[[135 122 125 127 125 128 114 102 122 133 111]
 [134 125 129 126 124 132 118 115 124 130 127]
 [135 122 122 123 122 131 119 126 122 127 140]]
|
[[135 134 135]
 [122 125 122]
 [122 129 125]
 [123 126 127]
 [122 124 125]
 [131 132 128]
 [119 118 114]
 [126 115 102]
 [122 124 122]
 [127 130 133]
 [140 127 111]]

[[121 143 130 138 127 134 130 135 119 125 114]
 [141 123 130 111 116 134 114 139 107 125 135]
 [155 123 136 111 116 134 128 135 107 125 151]
 [129 123 130 111 116 134 128 123 107 131 133]
 [135 140 130 117 112 134 143 135 107 101 134]]
|
[[135 129 155 141 121]
 [140 123 123 123 143]
 [130 130 136 130 130]
 [117 111 111 111 138]
 [112 116 116 116 127]
 [134 134 134 134 134]
 [143 128 128 114 130]
 [135 123 135 139 135]
 [107 107 107 107 119]
 [101 131 125 125 125]
 [134 133 151 135 114]]

[[130 129 131 130 129 130 130 130 130 128 130]
 [141 105 134 144 102 111 109 141 122 138 128]
 [128 131 129 127 130 133 133 127 130 121 130]
 [129 126 126 130 124 125 126 130 128 127 128]
 [128 145 135 124 140 150 150 126 140 105 136]
 [127 117 135 124 120 129 123 123 118 123 119]
 [151 130 150 150 118 141 139 150 145 114 148]
 [128 124 131 127 122 130 127 127 126 118 126]]
|
[[128 151 127 128 129 128 141 130]
 [124 130 117 145 126 131 105 129]
 [131 150 135 135 126 129 134 131]
 [127 150 124 124 130 127 144 130]
 [122 118 120 140 124 130 102 129]
 [130 141 129 150 125 133 111 130]
 [127 139 123 150 126 133 109 130]
 [127 150 123 126 130 127 141 130]
 [126 145 118 140 128 130 122 130]
 [118 114 123 105 127 121 138 128]
 [126 148 119 136 128 130 128 130]]

[[149 123 156 137 128]
 [118 126 126 143 123]
 [145 140 118 135 150]]
|
[[145 118 149]
 [140 126 123]
 [118 126 156]
 [135 143 137]
 [150 123 128]]

[[136 141 143 121 134 127 150 117 113 117 139]
 [153 137 131 125 131 131 119 146 129 101 128]
 [154 147 149 113 140 128 141 135 120 101 122]]
|
[[154 153 136]
 [147 137 141]
 [149 131 143]
 [113 125 121]
 [140 131 134]
 [128 131 127]
 [141 119 150]
 [135 146 117]
 [120 129 113]
 [101 101 117]
 [122 128 139]]

[[141 150 118 141 142 139 112]
 [142 154 119 139 140 139 113]
 [136 138 124 135 138 138 116]
 [113 120 123 138 118 120 135]]
|
[[113 136 142 141]
 [120 138 154 150]
 [123 124 119 118]
 [138 135 139 141]
 [118 138 140 142]
 [120 138 139 139]
 [135 116 113 112]]
---
[[107 136 139 112 108 138 139]
 [107 151 138 124 109 141 141]
 [113 138 142 124 115 135 130]
 [142 114 115 133 144 122 126]]
|
[[139 141 130 126]
 [138 141 135 122]
 [108 109 115 144]
 [112 124 124 133]
 [139 138 142 115]
 [136 151 138 114]
 [107 107 113 142]]

[[141 110 123 121 126 147 116 122]
 [149 127 130 148 129 148 142 126]
 [140 128 125 131 122 136 133 121]
 [134 114 118 127 131 146 128 117]
 [141 115 124 124 126 148 123 122]]
|
[[122 126 121 117 122]
 [116 142 133 128 123]
 [147 148 136 146 148]
 [126 129 122 131 126]
 [121 148 131 127 124]
 [123 130 125 118 124]
 [110 127 128 114 115]
 [141 149 140 134 141]]

[[120 120 114]
 [124 122 118]
 [133 132 130]
 [133 143 131]
 [132 132 134]
 [128 115 124]
 [114 151 142]
 [108 134 112]]
|
[[114 118 130 131 134 124 142 112]
 [120 122 132 143 132 115 151 134]
 [120 124 133 133 132 128 114 108]]

[[129 132 140 108 119 115 141 123 124 143 134 134]
 [148 150 133 126 108 120 134 137 110 117 137 133]
 [129 139 145 107 118 117 149 120 114 144 132 137]
 [121 113 107 139 132 132 108 133 138 121 129 118]
 [110 108 117 128 141 139 124 123 139 141 121 120]
 [126 108 113 136 144 145 114 129 143 120 120 107]]
|
[[134 133 137 118 120 107]
 [134 137 132 129 121 120]
 [143 117 144 121 141 120]
 [124 110 114 138 139 143]
 [123 137 120 133 123 129]
 [141 134 149 108 124 114]
 [115 120 117 132 139 145]
 [119 108 118 132 141 144]
 [108 126 107 139 128 136]
 [140 133 145 107 117 113]
 [132 150 139 113 108 108]
 [129 148 129 121 110 126]]

[[150 134]
 [142 147]
 [146 140]
 [146 110]
 [128 147]]
|
[[134 147 140 110 147]
 [150 142 146 146 128]]

[[122 120 142 119 111 134]
 [124 114 148 116 107 133]
 [130 136 115 136 138 123]
 [134 130 125 132 138 123]
 [133 145 105 142 150 123]
 [137 139 113 140 149 121]
 [133 133 121 134 138 123]
 [121 118 142 117 109 135]
 [128 134 118 130 134 130]
 [133 136 114 138 143 122]
 [128 129 128 132 132 124]]
|
[[134 133 123 123 123 121 123 135 130 122 124]
 [111 107 138 138 150 149 138 109 134 143 132]
 [119 116 136 132 142 140 134 117 130 138 132]
 [142 148 115 125 105 113 121 142 118 114 128]
 [120 114 136 130 145 139 133 118 134 136 129]
 [122 124 130 134 133 137 133 121 128 133 128]]

[[145 124 122 107 132 126 111 147 123 124]
 [126 116 115 128 123 124 118 130 123 122]
 [147 114 123 122 135 113 129 127 130 121]
 [131 131 124 108 131 118 138 135 144 112]
 [123 122 134 130 131 125 119 139 142 102]
 [118 118 130 110 128 126 128 142 131 113]
 [133 125 115 119 132 141 135 114 139 143]]
|
[[124 122 121 112 102 113 143]
 [123 123 130 144 142 131 139]
 [147 130 127 135 139 142 114]
 [111 118 129 138 119 128 135]
 [126 124 113 118 125 126 141]
 [132 123 135 131 131 128 132]
 [107 128 122 108 130 110 119]
 [122 115 123 124 134 130 115]
 [124 116 114 131 122 118 125]
 [145 126 147 131 123 118 133]]
